In the data rows, 128 means zero.
Some points:
[136 136 138 158 112 171 178 116 173 155  86 133 125 170 160  78  89 123
  91 157 175  89 134 145 146 147 147  74 153 123 126 132 139  93 110 147
  97 153 116 123  98 110 146 115 171 124 160 152 105  98 116 128 137 142
 118 107 173 129 130 152 118 118 122 106]
[141 142 124 104 153  92  62 168 112 165 162 159 128 132 170 166 145 135
 151 129 102 195 146  80  82 108 156 169 128  78 176  36  55  83 108 132
 122 141 116 145 144 105 129 102 126  93 105 130 126 109 203 152 122 144
 109 156 134  94 102  88 132  93  95  91]
[145 102 140  89 159 171 144 119 125 111 100  83 150 157 160 106 154 135
  85 142 104  87 145 137 110 140 112 167 136 143 157 148 151 104 118 136
  99 122 103 122 132 152 143 104 134 123 144 142 128 123 105 104 110 132
 102  95 138  66 131 151 146 116 164  86]
[141 155 138 125 147 155 127 110 146 109  78 150  83 174 156 114  99  98
  79 153 129  81 141 141 185 144 135  92 130 153 161 161 161 102 149 146
 111 130 114 142  97 126 131 131 183 137 182 149 128 115 120 165 168 146
 108  67 153 122 157 107 105 126  72 102]
[175 215 126 174 119  90 140 144 124 144  88 156 130 138 116  87 100 142
 205 161  95  96 110 158 106 128  87  77 128 136 182 161 157  90 127 100
  96 144  54 101 129  68 122 131 168 171  99  72  58 142 113 186  86  76
 101 168 107 172 128 140  79 110 111  95]
[ 96 103 171  88 128  73 151 138 157 158 133 121 141  86 139 151 156 126
 142 122 164 108 144 139 124 110 136 120 119 166 100 154 144 172 120 130
 120 145  76 155 110 108 133 173 161 148  94 134 164 115 129 161  81 124
 113 126 131 171 167 120 142 150  77 125]
[140 132 126 221 156  81 149 121 119 164 179  95 117  73 102 160 145 131
 124 158 126  82 150  67 171 149 113 171 148 141  93  70 148 178 119 155
 179  87 107 100 137 119 115 177  76 131  82  89 157 141 127  97 129 133
 136 123  79 119 159 136 136 168 115 151]
[138 104 138  96 153  70 161  96 156 161 123 101 131  77 108 190 185 136
 147 153 134  95 142 152 206 132 127 159 134 144 112 118 129  72 119 152
 120 131  96 128 139 156 122 142 153 146 114 119 148 186 127  89  90 141
 122 147 137 183 158 121  84 173 113 116]
[ 98 163  81 165 115 159 141 152 160  84  89 165 142 110 143 124 133 133
 189 134  82 136 130 165 104 149 101 196  92 111 105 166 128 201 110 147
 104 139 163 114 137 126 115  90 179 145 148 148 108 113  96 191 169  91
 122 123 148 168 103  55 136 129  97 132]
[ 97 125 137  87 124  67 158 129 143 150 186 122 136 144 115 146 171 108
  61 106 143  97 147 159 133 144  86 148 151 109  97  98 151 146 127 135
 136 149  77 165 120 117 133 131 170 162 117 134 151 118 129 178 137 136
 134 164 136 144 169 116 120 143  99 123]
[ 77 116 157  97 142  74 165 144 137 137 125 120 130 130  94 122 149 121
  94 170 148 152 110 136 152 147 112 139 140 103 130 116 131 135 124 150
 141 125  99 133 150 114 121 120 156 187 108 124 168 109  98 130 108 110
 106 145 110 132 164 144  80 144 116 113]
[160 110 137 105 136 165 116 167 166  82  86 114 109 160 108 154 129 123
 107 103 116 109 133 134  96 163 186 158 148 162 168 148 142 121 143 135
 115 111 112 130  35 173 115 121 100 110 124 145  50 118 114 100  86 141
 137  62  97  81 168 108 151  98 156  76]
[124  91 129 134 147 149 113  81 129 107 110 124 120 174  95 135 159 187
 139  99  85 157 147  77 113 126 147 145 150 129 103 145 143 112 131 138
  92 143 135 143 127 107 113 128  88  84 105 128 145  97 117 107 148 142
 112 176 148 160 124  87 149 102 117 105]
[163 101  91 182 125 169 136 120 140 120 103 199 170  80 147 152 136 111
  81  63 185  80  59 110 190  54 148  63 150  87 182 179  78  92 121  69
 206 144 159 178 130 183 121 112  93 205 130  61  99 182 184  96  91  77
 192 147 138  83  67 116 152  91 144 199]
[127 187 122 120 151 161 168 155 162  68 121  81 114 177 202 158 159 133
 107  95 126 150 127 172 116 146  92 113 133 175 140  43  98  82 165 167
 137 121 174 141 145 105  95  95  84 112 106  68 162 193 120 176 182 138
 105 158 150 149 125 155 103  96 164 171]
[ 94 105 110 164 153  72  80 128  87  50 108  89 144 177  88 163 122 129
 100 159 122  95 141  78 176 121  90  83 146 161  77 110 146  91 135 152
  95 149 184 143 126 115 121 117  80  61 113 149 153 115  89  88 109 136
 107 134 153 139 143 101 150 127 158 101]
[158  99 132 117 145 165 115  89 153 118  93 134 124 153 106 130 119 141
  79 119  81 150 136 182  99 145 106 189 144 163  93 156 137  91 128 153
 114 136 161 163 153 108 114 117  77 120 101 141 147 112 103  90 158 130
 109 141 143 131 141 113 136  75 107 113]
[101 205 151  74  81 122 138 117 131 171  85 108 123  69  73 160 128 126
  80  72  77 168 123  73  92 147  82  70 155 165 115 100 115 192 141  96
 131 136 179 125 114 132 116 175  70 155 217 120 131 188 104 179 141 134
 110  62 115 182 136 146 128 208 163  97]
[ 63  98  88 185 165 142  84 177 131 158 192 171 121 125 121  59  84 106
 118 154  75 170  90 151 144  69  99 169  40 145 195 126 135 131 210  87
 181 129 152 117  93 189 119 108  87  63 136 160  62 104 121 170 135 141
 157  78  69 157 131 169 133 185 117 158]
[152 126 121  87 130 158 119 139 118 159  90 148 123 159 120 125 141 133
 130 140 131 126 145 128 100 146 169 143 140 125  89 158 154  88 117 143
 119 108 122  72 109 155 115 146 109 108 124 120 115  93 105  97  78 152
 197 104 115 119 129 142 129 108 162 143]
[ 57 128 117 186 161 116  84 157 121 149 166 167 124 111 131  78 113  87
  93 185  84 187 154 146 124  83  93 152  70 160 194 160 102 126 168  63
 172 144 135 116  70 201 111 116  74  67 156 146  61 105 139 189 135 144
 157 101  67 106 128 153 138 202 116 195]
[193  97 110 102 127 157 102 135 127 165  96 116 126 150  90 198 142 109
 161 109  60 162 144 107 103 150 106 122 147 115 126 140 137  93 137 124
 109 141 160 138 149 102 132 113  61 105 119 131 151 111 141 101 199 141
 110 161 140 119  92 127 148 107 141 124]
[144 136 159  95 154  82  96 116 131 164 153  88 120  83 135  90 163 118
  90 132 184 103 121 168 135 140 139  85 127 158 115 127 143 188 125 142
 165  75  84  72 129 109 182 127 158 156 142 146 154  62 100  93 100 151
 107 169 102 129 155 108 114 108 168 132]
[166 120 141 158 156 163 161 126 118 158 120 137 132 154 104  81 119 132
  94 124 161 122 126 160  57 144 165  95 141  98  86 158  92  82 119 157
 101 138 140  99 108 122 151 105 189 151 126 117 138  98 108 115 155 142
 104 152 128 106  98 155 148 143 119  67]
[106 110 164 161 166 151 114 121 163 166 146 156 113 147 108 105  40 142
 189  52 174 128  51 149 189  96 192 109 154 139 136 160 153 152 115  51
 199 152 177 132 140 154 175 121 140 126 152 102 184 178 190 141  94 112
 125 159 117  63 120  88 111 156 155 201]
[138 169 141 110  84 165 161 122  68  93 181  85 171 191 178 117  90 137
 195  69  81 194  50 113 119  55  88 112  97 151 163 151 127 181 120 169
 110  81 164 146 127 154 178 103 101 132 106  66 156 209 193  64 195 163
 190 139 123  93 130 135 144 103 155 146]
[141 116 125 120  95 123 132 114  84 105 140  82 136  84 120 129 147 123
 158 180 156  85 141  82 126 106 186 153 145 156 107 162 135  77  90 114
 154 112 125  92 148  97 132 105 117 105 206 151 164 127 104 140 104 135
 155 102 127 122 129 154 152  98 139 106]
[107 128 113 136  91 183 156 115 162 126 141 160 122 176 204 100  58 134
  79 166 118  97 156 126 198 153 166  82 127 148 154 118 151 104 109 116
  94  87 136  98 123 117 127 146 176 155 164 141  95  96 161  95 111 129
 170  99 152 135 143 147  67 159 126  93]
[180 141 143 106 128 134 115 134 106 108 152 127 143 134 103 124 164 124
 121 143 126  92 146 112 100 145 153 164 135 130 112 165 130 110 119 148
 151 120 122 114 134 116 123 121  97  83 163 129 126  99 152 107  78 135
 118 102 135  73 147 152 133  99 160 114]
[164 109 106  97 166 127  84 113 126 142  91 117 135 155 103 155 135 131
 191 102 111 144 152 113 138  93 155 172 136 108 143  85 127 123 114 146
 105 146 174 156 139  98  95 116 119  90 101 160 127 119 103  91  75 123
 135 160 162 155  97 159 131  75 106  94]
[ 97 168 118 137 110 184  98 121 106  78 185 190 116  87 128 152 130 136
 188 151 146 172 154 127 119 132  69 148 100 119  87 156 140 187 119 107
 144 141 142 160 146 154 119 104 150 145 108 106  67  94 110 174 164  78
 115  50 156 155 142  55 125 101 109 135]
[133 194 144  95 156  71 143 114 138  92 129 127 131  71  97  78  81 123
  98 176 176 111 104 144 177 158 173 103 120  60 104 151 119 104 157 146
 159  91  77 107 136  80 153 106 166 157 102 131 138 180 110 170  94 148
 151 153 138 157 136 150  68  97 106 166]
[139  99 112 186  32 155 140 121 169  84  95 185 121  81 148 129 162 162
 145 137 169 199 115 137  99  84  84 135  89 128 117 139 159 149 103  64
 165 156 163 157 129 166 117 116 140 154 109 160  84 147 104 119 180  96
 148 142 117 102  78 102 134 103 130 177]
[ 84  99 146 139 117  86 161 108 101 158 184  93 114  71 148 158  81 115
  96  80 169 100 146 108  92 154  68 176 123 136  81 132 140 188 124 154
 152 147  79 152 129 104 130 226 108 126 106 142 150 101 178 139  57 116
 122 173 107 107 164 116 148 178 158 115]
[ 91 126 137 188 109 174 156 145 112  91 133 162 118 140 171 121 134 138
 182 178  97 146 134 150  90 137  91 169  92 171  82 115 133 173 121 102
 136 147 142 118 150 156 141 115 179 162 142 151  78 115 114 144 135  93
 112 108 158 175 113 105 136  95 113 160]
[138 109 114  95  92 108  84 120  64 133 174  94 157 148 175 156 152 135
 187  87  92 186 126  74 106 150 130 124 120  67 204  68  68  84 117  79
 101 144 170 134 101 132  85 158  91  87 149  74 165  93 180  85 158 134
  80 106 132 152  67 125 109 137 122 108]
[ 98 146 143 132 147  96 158 125 103 135 175  98 125  86 132 150 152 125
 195 154 186  86 145  88 115  96 206 133 137 123 147 105 142 130 144 157
 181 121  87 123 180 140 116 209 126 145 102 138 149 164 131  96 148 157
 119 151  87 167 172 144 175 181 154 141]
[156 104 116 104 117 162 108 128 116 135 112 125 113 119  91 145 150 128
  70  86  89 186 117 109 101 156  83 135 140 120  93 155 135  85 124 132
  88 143 166 137 150 102  78 111 113 107 109 119 142 162 130  71 196  99
 114 175 126  85 107 126 148  83 124 127]
[124 178 104 104  43  95  70 118 145 158 101 188 123 156  96  86  50 143
 146 139 183  88 136 157 206 122 181  78  86  63 125  40  34 174 172 146
  85 118  90  27 150 113 112 137 163 145 173 106 105 210  84 194  96 102
 188 143 144  75  72 145 129 154  58 134]
[ 57 117 152  94 140  50 155 126 125  98 176 128 110  91 110 121 151 120
 124 106 145 122 107 149  86 152 133  85 152  75 173 147 106 169 122 139
  75 107 104 129 153 106 134 146 135 190 114 165 144  99 141 114 100 139
 109 111 105 161 120 156 139 142 123 120]
Along one direction, these points spread out more than along any other. Take the direction at right angles to it along which they spread out most. Then take the direction at right angles to both along which they spread out most. Go by this last direction. Where along it does each point below lie, from 0 to 99? 50 is the average, and the first point above lies past it. One standard deviation of the points above along it is 16.
[141 142 124 104 153  92  62 168 112 165 162 159 128 132 170 166 145 135
 151 129 102 195 146  80  82 108 156 169 128  78 176  36  55  83 108 132
 122 141 116 145 144 105 129 102 126  93 105 130 126 109 203 152 122 144
 109 156 134  94 102  88 132  93  95  91] --> 40
[136 136 138 158 112 171 178 116 173 155  86 133 125 170 160  78  89 123
  91 157 175  89 134 145 146 147 147  74 153 123 126 132 139  93 110 147
  97 153 116 123  98 110 146 115 171 124 160 152 105  98 116 128 137 142
 118 107 173 129 130 152 118 118 122 106] --> 83
[138 169 141 110  84 165 161 122  68  93 181  85 171 191 178 117  90 137
 195  69  81 194  50 113 119  55  88 112  97 151 163 151 127 181 120 169
 110  81 164 146 127 154 178 103 101 132 106  66 156 209 193  64 195 163
 190 139 123  93 130 135 144 103 155 146] --> 37
[ 97 168 118 137 110 184  98 121 106  78 185 190 116  87 128 152 130 136
 188 151 146 172 154 127 119 132  69 148 100 119  87 156 140 187 119 107
 144 141 142 160 146 154 119 104 150 145 108 106  67  94 110 174 164  78
 115  50 156 155 142  55 125 101 109 135] --> 47
[ 98 146 143 132 147  96 158 125 103 135 175  98 125  86 132 150 152 125
 195 154 186  86 145  88 115  96 206 133 137 123 147 105 142 130 144 157
 181 121  87 123 180 140 116 209 126 145 102 138 149 164 131  96 148 157
 119 151  87 167 172 144 175 181 154 141] --> 21
[ 77 116 157  97 142  74 165 144 137 137 125 120 130 130  94 122 149 121
  94 170 148 152 110 136 152 147 112 139 140 103 130 116 131 135 124 150
 141 125  99 133 150 114 121 120 156 187 108 124 168 109  98 130 108 110
 106 145 110 132 164 144  80 144 116 113] --> 46
[124 178 104 104  43  95  70 118 145 158 101 188 123 156  96  86  50 143
 146 139 183  88 136 157 206 122 181  78  86  63 125  40  34 174 172 146
  85 118  90  27 150 113 112 137 163 145 173 106 105 210  84 194  96 102
 188 143 144  75  72 145 129 154  58 134] --> 71
[164 109 106  97 166 127  84 113 126 142  91 117 135 155 103 155 135 131
 191 102 111 144 152 113 138  93 155 172 136 108 143  85 127 123 114 146
 105 146 174 156 139  98  95 116 119  90 101 160 127 119 103  91  75 123
 135 160 162 155  97 159 131  75 106  94] --> 55
[ 84  99 146 139 117  86 161 108 101 158 184  93 114  71 148 158  81 115
  96  80 169 100 146 108  92 154  68 176 123 136  81 132 140 188 124 154
 152 147  79 152 129 104 130 226 108 126 106 142 150 101 178 139  57 116
 122 173 107 107 164 116 148 178 158 115] --> 16
[166 120 141 158 156 163 161 126 118 158 120 137 132 154 104  81 119 132
  94 124 161 122 126 160  57 144 165  95 141  98  86 158  92  82 119 157
 101 138 140  99 108 122 151 105 189 151 126 117 138  98 108 115 155 142
 104 152 128 106  98 155 148 143 119  67] --> 73
[127 187 122 120 151 161 168 155 162  68 121  81 114 177 202 158 159 133
 107  95 126 150 127 172 116 146  92 113 133 175 140  43  98  82 165 167
 137 121 174 141 145 105  95  95  84 112 106  68 162 193 120 176 182 138
 105 158 150 149 125 155 103  96 164 171] --> 54
[ 97 125 137  87 124  67 158 129 143 150 186 122 136 144 115 146 171 108
  61 106 143  97 147 159 133 144  86 148 151 109  97  98 151 146 127 135
 136 149  77 165 120 117 133 131 170 162 117 134 151 118 129 178 137 136
 134 164 136 144 169 116 120 143  99 123] --> 41
[152 126 121  87 130 158 119 139 118 159  90 148 123 159 120 125 141 133
 130 140 131 126 145 128 100 146 169 143 140 125  89 158 154  88 117 143
 119 108 122  72 109 155 115 146 109 108 124 120 115  93 105  97  78 152
 197 104 115 119 129 142 129 108 162 143] --> 62
[106 110 164 161 166 151 114 121 163 166 146 156 113 147 108 105  40 142
 189  52 174 128  51 149 189  96 192 109 154 139 136 160 153 152 115  51
 199 152 177 132 140 154 175 121 140 126 152 102 184 178 190 141  94 112
 125 159 117  63 120  88 111 156 155 201] --> 39
[107 128 113 136  91 183 156 115 162 126 141 160 122 176 204 100  58 134
  79 166 118  97 156 126 198 153 166  82 127 148 154 118 151 104 109 116
  94  87 136  98 123 117 127 146 176 155 164 141  95  96 161  95 111 129
 170  99 152 135 143 147  67 159 126  93] --> 76
